In the data rows, the value 128 means zero.
Some points, each followed by its number:
<150 104 122 126 139 135 122 132 150 143 119 102 084 127 143 122 117 130 167 133 103 117 102 134> 0
<000 113 057 086 111 170 135 232 085 065 089 116 242 081 153 105 142 167 226 148 159 139 148 088> 1
<197 145 170 145 106 158 172 033 115 137 122 099 069 153 175 109 135 121 095 168 095 131 121 168> 2
<121 082 151 114 167 114 113 123 173 138 219 166 107 178 121 172 108 119 065 034 188 130 209 092> 3
<098 099 127 136 105 144 099 101 134 118 192 149 142 143 029 063 072 134 063 111 151 143 064 108> 4
<047 094 103 150 094 130 115 151 108 159 207 125 199 135 053 124 067 112 123 110 172 126 103 089> 5
<178 161 137 107 167 134 113 161 105 129 000 126 152 142 160 176 132 144 255 162 094 193 136 108> 6
<155 168 146 086 121 122 143 085 136 103 100 125 090 128 137 121 120 101 067 102 101 114 107 213> 7
<124 123 211 124 141 129 159 108 106 117 146 116 212 077 123 185 163 167 151 165 133 119 183 138> 8
<123 179 135 122 118 047 139 174 141 055 128 109 094 107 134 122 131 124 134 113 104 119 119 166> 9
<129 114 158 135 129 123 157 122 129 131 142 131 107 122 148 135 159 113 129 169 109 108 116 138> 10
<054 107 089 197 099 152 106 151 109 163 187 104 208 117 058 141 057 128 126 126 186 141 128 083> 11
<136 096 134 138 157 143 129 120 150 165 174 123 112 144 128 154 139 123 114 098 141 139 149 086> 12
<136 116 134 130 116 181 121 057 131 172 165 192 121 122 101 165 078 199 095 078 152 102 108 139> 13
<141 115 203 133 152 159 183 099 093 175 139 127 234 076 137 216 169 153 158 161 106 132 200 129> 14
<125 099 041 103 098 061 160 220 147 073 071 201 155 188 138 066 068 136 112 093 122 102 168 051> 15
<139 160 109 149 120 083 113 144 136 101 114 099 089 141 083 106 139 100 114 137 132 138 088 127> 16
<124 149 182 118 146 105 212 117 081 152 106 098 202 086 169 147 146 160 155 200 091 122 161 177> 17
<116 103 108 131 115 136 140 096 153 156 153 116 135 105 113 137 070 131 111 164 149 105 107 127> 18
<039 124 090 130 121 151 146 192 097 101 128 112 238 079 153 110 114 174 200 140 156 134 135 111> 19
New points follow, each followed by the numbers of its two nearest points above by angle, nearest first.
<129 088 142 144 109 126 145 171 123 169 205 149 126 121 112 140 108 156 139 147 136 098 108 133> --> 5 18
<124 116 134 141 119 134 082 149 137 152 147 182 135 141 133 124 112 113 143 123 119 112 123 110> --> 5 3
<096 112 195 146 119 151 158 094 079 158 111 151 212 104 152 176 143 149 127 161 131 098 192 118> --> 14 8
<121 106 091 094 127 104 097 111 141 103 072 128 164 098 167 111 113 128 122 104 161 143 168 180> --> 1 15
<129 133 130 109 137 110 130 111 145 129 154 133 126 126 142 147 124 120 129 108 129 135 147 125> --> 3 12
<191 085 109 114 136 127 121 082 180 177 135 203 052 148 198 105 133 133 099 110 103 101 159 166> --> 2 7
<100 136 124 125 142 126 126 144 117 113 143 083 162 087 117 131 137 130 172 145 168 143 126 135> --> 19 1
<132 126 125 122 145 127 114 151 137 149 113 122 134 101 112 143 146 122 161 127 129 143 133 130> --> 6 14
<153 142 102 114 139 113 103 152 131 123 099 160 115 101 098 145 126 138 188 125 109 097 113 113> --> 6 0
<127 165 103 125 124 121 072 113 170 116 121 115 092 158 112 095 091 086 089 090 126 150 100 104> --> 16 4
<104 178 102 157 108 046 086 153 129 069 118 089 089 128 112 088 146 075 108 123 105 112 045 183> --> 16 9
<166 146 144 110 156 098 135 123 096 108 065 120 144 096 165 136 174 098 136 109 108 134 182 179> --> 17 6
<158 109 185 134 137 100 173 116 152 141 174 149 082 156 137 122 139 113 096 166 098 094 098 125> --> 10 2
<172 158 134 096 138 118 119 098 115 096 059 094 123 087 153 129 165 117 153 134 103 143 151 168> --> 6 7
<171 141 108 127 121 140 120 092 095 121 066 077 127 116 136 124 135 133 166 101 152 162 189 155> --> 6 2
<108 134 135 118 118 120 097 165 136 099 120 142 174 124 111 164 144 140 137 131 118 147 146 105> --> 1 19
<110 087 138 128 149 138 137 086 107 152 157 143 179 126 172 119 122 161 112 124 141 095 134 165> --> 13 14
<075 150 148 194 125 166 168 154 101 128 114 091 182 143 150 119 141 133 144 210 129 103 095 089> --> 19 17
<186 141 130 097 150 126 125 103 134 123 061 122 114 104 159 136 189 127 163 126 089 122 167 157> --> 6 17
<197 124 197 112 108 151 170 057 116 156 116 094 051 172 159 121 150 115 089 151 060 092 110 141> --> 2 10
<153 070 123 119 140 142 119 116 141 158 158 170 150 119 160 132 120 160 108 091 152 125 179 156> --> 3 13
<096 112 113 208 092 158 165 129 086 138 117 071 172 129 172 108 142 173 112 195 144 140 066 093> --> 19 11
<149 098 081 085 143 113 059 047 192 158 096 192 129 131 205 145 096 174 087 037 117 130 222 156> --> 3 13
<105 136 153 126 160 146 100 108 129 116 194 134 122 170 033 168 121 096 106 101 147 140 102 049> --> 4 12
<070 113 130 149 158 115 090 125 151 106 154 140 143 108 101 132 120 126 126 070 138 126 151 147> --> 3 5
<150 079 138 162 126 096 151 133 146 173 191 155 017 204 138 080 129 104 043 068 178 113 131 144> --> 3 12
<170 161 129 084 163 113 145 086 140 101 030 092 125 087 165 162 212 113 151 149 093 158 168 170> --> 6 17
<127 134 148 124 145 096 115 143 152 131 158 151 152 119 139 162 140 095 102 081 131 137 223 110> --> 3 12
<111 129 094 150 093 133 141 130 093 129 109 113 124 091 130 104 122 165 167 155 108 123 061 173> --> 19 0
<115 160 082 127 129 104 111 157 165 124 159 128 088 138 124 120 125 110 114 108 139 155 127 082> --> 16 3
<139 102 131 135 101 174 160 068 080 130 130 112 102 073 136 138 104 145 143 154 131 105 099 192> --> 2 18
<093 160 142 121 139 089 116 181 154 115 182 110 163 154 099 170 154 109 090 070 184 151 187 121> --> 3 12
<134 140 118 140 115 122 121 169 106 104 070 156 172 146 136 130 145 126 183 147 121 141 146 106> --> 6 1
<115 107 153 119 128 098 134 140 127 158 160 159 181 124 137 138 126 127 086 084 154 113 156 151> --> 3 5
<110 121 100 126 115 145 110 165 135 124 092 174 118 148 163 103 120 137 133 135 121 125 144 108> --> 15 1
<126 169 117 162 115 136 105 142 138 094 094 178 134 135 133 124 170 129 108 120 083 107 105 061> --> 15 16
<130 094 155 102 144 162 132 151 128 152 118 196 151 124 189 111 119 137 123 127 123 115 192 111> --> 14 15
<179 131 167 141 112 127 171 093 109 117 153 128 083 128 116 143 136 068 120 135 137 123 090 121> --> 2 10
<118 129 069 111 130 156 109 084 133 132 083 107 121 105 149 112 120 139 130 092 139 151 144 157> --> 7 1
<142 091 147 139 132 141 112 108 143 169 192 124 135 160 116 157 100 113 074 082 163 119 162 096> --> 3 12
